In the data rows, 128 means zero.
Here are some points, each followed by its number:
[ 63  90 121  85 147 142 137  98 197 129 164 143  96 148 139 116] 0
[ 96 101 137 117 127 119 131 125 193 115 143 120  87 140 150 112] 1
[169 153  98 124 104 136 136 141 104 121 139  98 162  93 110 141] 2
[186 159 153 154 131 107  96 146  89 101  91 118 143 124 119 132] 3
[166 172 162 161 116  86 105 107 198  78  83 127  87 123 206 126] 4
[ 77  90 135  86 146 116 140  83 206 124 154 176  92 124 168 124] 5
[122 143  81 148  89 161 150 146  78 159 115 107 168 143  78 136] 6
[ 83  97 116  95 145 149 134 116 170 147 171 144 109 135 133 130] 7
[127 136  92 150  96 157 133 156  97 144 136  95 154 127  90 125] 8
[ 94 104 182 128 164  99 124  93 191 130 122 162  93 165 172 100] 9
[154 160 128 184 114 116 127 136  75 148  65 126 141 153 127 124] 10
[122 120 181 127 172  87 100 109 154 100 101 158  81 142 179 121] 11
[150 164 120 200  87 137 139 140  79 138  56 107 137 171 114 112] 12
[144 121 138 131 145 116 117 123  96 133 118 133 122 120 134 136] 13
[177 161 110 179  98 132 133 163  76 126  87  97 152 133 102 135] 14
[ 56  75 136  76 162 139 130 101 178 126 197 147 107 128 132 124] 15
[ 70  81 142  71 166 134 146 100 188 134 212 151  92 116 130 116] 16
[133 138  93 161  83 155 139 143 109 152 104  89 145 136 101 121] 17
[157 147 140 134 115 120 125 131 115 116 115 110 130 113 132 138] 18
[168 139 112 134 116 148 137 158  40 143 128 100 170 112  73 144] 19
[ 62  69 126  42 176 130 129  99 173 144 208 170 109 115 117 127] 20
[124 128  82 141 100 168 156 157  73 172 126  79 166 151  74 136] 21
[100  78 191 117 180 113 110 110 171 120 134 144  97 156 151 114] 22
[104  98 157  91 168 113 128 126 141 119 149 132 106 108 129 140] 23
[120 128  87 124  96 161 141 150 105 150 150  98 159 116  84 129] 24
[151 153 122 157 103 128 131 135  69 130 102 131 151 128 109 134] 25
[124 139 161 127 145  96 108 108 200 106 107 163  91 126 194 130] 26
[103  98 177 132 156 112 107 115 194 116 113 146  83 152 163 121] 27
[156 163 144 173 111 125 125 152  65 137  87 114 144 143 117 121] 28
[ 76  89 121 115 152 145 137 104 119 157 150 146 132 169 111 103] 29
[145 143 125 152 103 142 142 132 103 143  95 104 138 143 120 117] 30
[ 78 103 148  85 165 113 119 105 197 111 154 159  81 133 169 111] 31
[161 133 126 144 106 123 117 141 122 123 119 114 148 116 131 138] 32
[ 83  99 123 115 131 143 139 129 175 132 168 130 109 135 128 130] 33
[ 42  48 169  34 204 115 131  79 230 119 219 178  73 122 158 115] 34
[196 176 138 192  92 103 110 182  49 109  80  84 156 122 107 125] 35
[157 138 119 146 110 135 131 132  54 144 113 132 158 126  95 151] 36
[184 140 182 189 119 105  96 173  94 119  75  88 135 152 114 120] 37
[196 163 158 188 103 113 102 184  76 111  81  76 151 142 102 129] 38
[174 157 175 179 117  80  95 141 170  91  88 136  89 138 177 124] 39
[124 118 116 128 138 143 150 149  92 142 148 105 140 144  97 121] 40
[168 150 113 163 107 132 129 166  68 128  98  98 164 127  93 124] 41
[ 97 113 117  84 116 146 149  97 162 134 160 152 121 113 137 144] 42
[142 156  76 173  82 148 132 171 100 144  96  82 156 122  91 124] 43
[179 158 234 144 156  42  70  86 174  55  44 193  63 126 245 131] 44
[208 185 164 201 104  89 110 158  70 110  34  99 133 142 132 126] 45
[152 145  83 144 107 144 129 160  78 145 126 106 175 113  82 120] 46
[130 133  98 149 105 149 143 149  82 154 125 106 157 129  97 134] 47
[169 153  93 106 123 147 148 149  66 139 147 117 176  78  87 150] 48
[141 130 102 126 104 141 140 135  87 139 133 102 156 104 104 137] 49
[107 124  58 135  92 179 149 150 138 141 165  97 137 131  94 125] 50
[100 117  98  72 141 127 128 104 166 113 186 166 107  91 147 138] 51
[162 165  88 150  86 137 127 165 103 110 127  89 157  94  97 142] 52
[115 120 138 102 155 124 116 118 157 110 162 124 111 110 143 147] 53
[136 141  97 125  92 150 141 151  70 145 147  91 169 123  77 134] 54
[163 147  88 125  98 136 136 155 106 119 141  91 153 102 105 137] 55
[ 81  92 109 102 129 140 136  76 175 150 157 163 115 142 149 125] 56
[135 132 112 172 102 151 140 161  79 141 111  85 159 140  93 120] 57
[142 151  90 109 112 135 153 103  86 144 121 160 171  99 115 150] 58
[195 155 150 145 140  97 106 154  77 114 102 107 141 105 106 137] 59
[108  95 208 152 170 100 102 113 162 119 105 147  78 164 153  99] 60
[ 83 117 180 147 157  94 114  83 212 113 103 158  54 185 207 110] 61
[178 163 134 216  84 117 116 166  64 130  59  91 148 143 126 126] 62
New points follow, each followed by the numbers of its three nearest points above, looking only along the 5 directions in which the numbered points spread most, smallest number first.
[131 115 173 133 153  94 119 122 142 118 117 136 108 133 151 129] 11 13 27
[ 80 115 170 148 141 103 108  80 216 120  92 169  58 178 206 113] 9 27 61
[160 161 101 146  96 118 126 150 142 118 120  95 151 108 125 130] 32 52 55
[ 78 127 101 102 110 137 164  74 181 146 122 175 107 126 170 125] 5 42 56
[ 80 103 111 122 119 144 139 128 184 131 156 130  91 139 139 105] 1 7 33
[ 78  89 166 101 172 121 123 108 195 119 155 156  77 148 152 122] 5 22 31
[ 82  97 133 103 153 149 155 121 128 153 155 152 143 122 120 123] 7 29 42
[195 163 152 180 114 107 103 155  92 112  89 102 135 122 129 134] 3 38 59
[ 89 105  77  84 135 144 147  99 175 127 174 156 131 113 143 131] 7 42 51
[142 137 132 180 113 149 127 157  93 153  91  83 140 149 102 123] 28 30 57
[243 203 214 255 105  57  82 155  88  81   0 117 106 169 175 124] 37 45 62
[ 45  88 138  65 163 119 141  43 229 117 168 194  80 130 190 125] 5 31 34
[111 127  80  26 136 137 158  69  76 152 176 198 184  63 118 181] 42 51 58
[115 128 181 140 146  99  98 123 191  94 108 133  69 148 174 106] 11 26 27
[143 137  92 141 114 155 147 133  80 158 118 112 169 127  97 135] 6 46 47
[222 202 178 226 103  85  98 160  94  85   8  92 118 146 159 120] 37 45 62
[183 163 125 171 105 106 103 163 103 103  95  86 141 113 130 132] 3 14 38
[126 139  74 121 112 168 139 157  99 156 163  96 170 113  78 126] 8 24 54
[163 150 117 164  96 138 129 174  72 124  98 103 151 123 103 136] 14 25 41
[110 105 197 143 176  97 102 119 170 123 109 153  75 158 153 121] 11 27 60
[159 161  88 104 108 133 152 107  77 141 113 155 156  92 126 165] 36 48 58
[193 175  92 145  96 134 119 170  84 110 126  88 165  90  93 145] 2 52 55
[ 99 112 128 132 127 129 134 103 166 123 133 140 107 146 156 115] 1 33 56
[167 155 107 182  94 134 137 165  96 126  93  87 137 136 117 121] 14 41 43
[126 124 201 128 168  81 109 104 157 107  95 169 100 143 173 125] 11 26 60
[132 112 137  86 142 113 124 111 188  96 155 158 105 108 162 136] 31 51 53
[129 158  72 183  76 162 149 166 103 145 116  75 151 131  88 125] 8 17 43
[137 129 127 146 121 133 117 173  99 131 150 100 141 129  99 135] 8 40 49
[165 155 173 155 133  76 111 124 190  81  85 159 102 124 208 130] 4 26 39
[100 131 118  99 138 133 141  87 158 135 131 176 134 117 140 137] 42 51 56
[235 204 213 250 109  64  81 148  53 101   0 126 113 182 180 126] 37 45 62
[ 86  85 154  57 170 135 125 114 133 134 166 162 118 117 119 138] 15 20 23
[159 154 117 147 115 139 144 142  87 127 109 113 149 124 101 117] 25 30 41
[102 102 114  87 148 140 136  85 143 119 153 179 141 122 141 136] 42 51 56
[176 142 117 154 124 139 118 167  55 122 118  90 156 126  80 127] 19 41 46
[243 192 175 195 105  76  87 184  92  71  51  79 128 106 143 136] 35 38 45
[125 107 133 190 134 156 116 184  77 158 114  60 147 181  51 101] 21 40 57
[142 141  99 181 104 154 126 170  65 154 104  83 155 140  88 105] 41 43 57
[142 154 101  70 131 134 144  93  88 131 147 176 162  78 119 154] 48 49 58
[ 78 118 114 106 132 122 151  74 180 145 130 191 117 140 169 128] 5 42 56
[116 113 178 132 142 100 108 114 202  99 133 128  85 160 166 110] 1 9 27
[163 167  94 161  85 136 127 150 102 119  91  99 149 123 111 132] 14 43 52
[158 139 113  78 145 128 134 113  92 136 141 155 163 104 120 143] 13 49 58
[119 150  84 174  85 168 153 132 106 159  94 117 159 139 108 117] 6 17 47
[ 69 108 136 149 128 131 135 113 178 128 125 134  95 159 149 111] 1 27 33
[ 86 103 140 107 160 139 141  98 122 168 125 153 139 158 113 112] 7 29 56
[ 59  91 116  59 131 134 155  59 230 124 176 176  93 117 170 118] 0 5 56
[ 79  92 147  89 162 117 123 102 188 114 172 149  88 130 164 120] 0 5 31
[160 159  88 161  96 138 144 143  41 150  99 124 186 118  90 145] 19 36 46
[118 138  73 123 101 156 146 153  99 146 154  90 169 119  83 121] 8 24 54
[ 63  78 157   1 191 102 131  44 207 128 198 230 104  93 181 146] 5 20 34
[167 150  98 150 117 144 147 129  34 146  97 116 172 119  85 134] 19 25 36
[236 189 181 200 108  75  76 177  89  78  64  80 131 120 149 138] 35 38 45
[195 173 188 224 110  91 105 163  90 115  25 109 115 171 144 119] 37 45 62
[123 134  93 140 106 168 143 167  66 175 129  90 171 139  58 120] 6 21 54
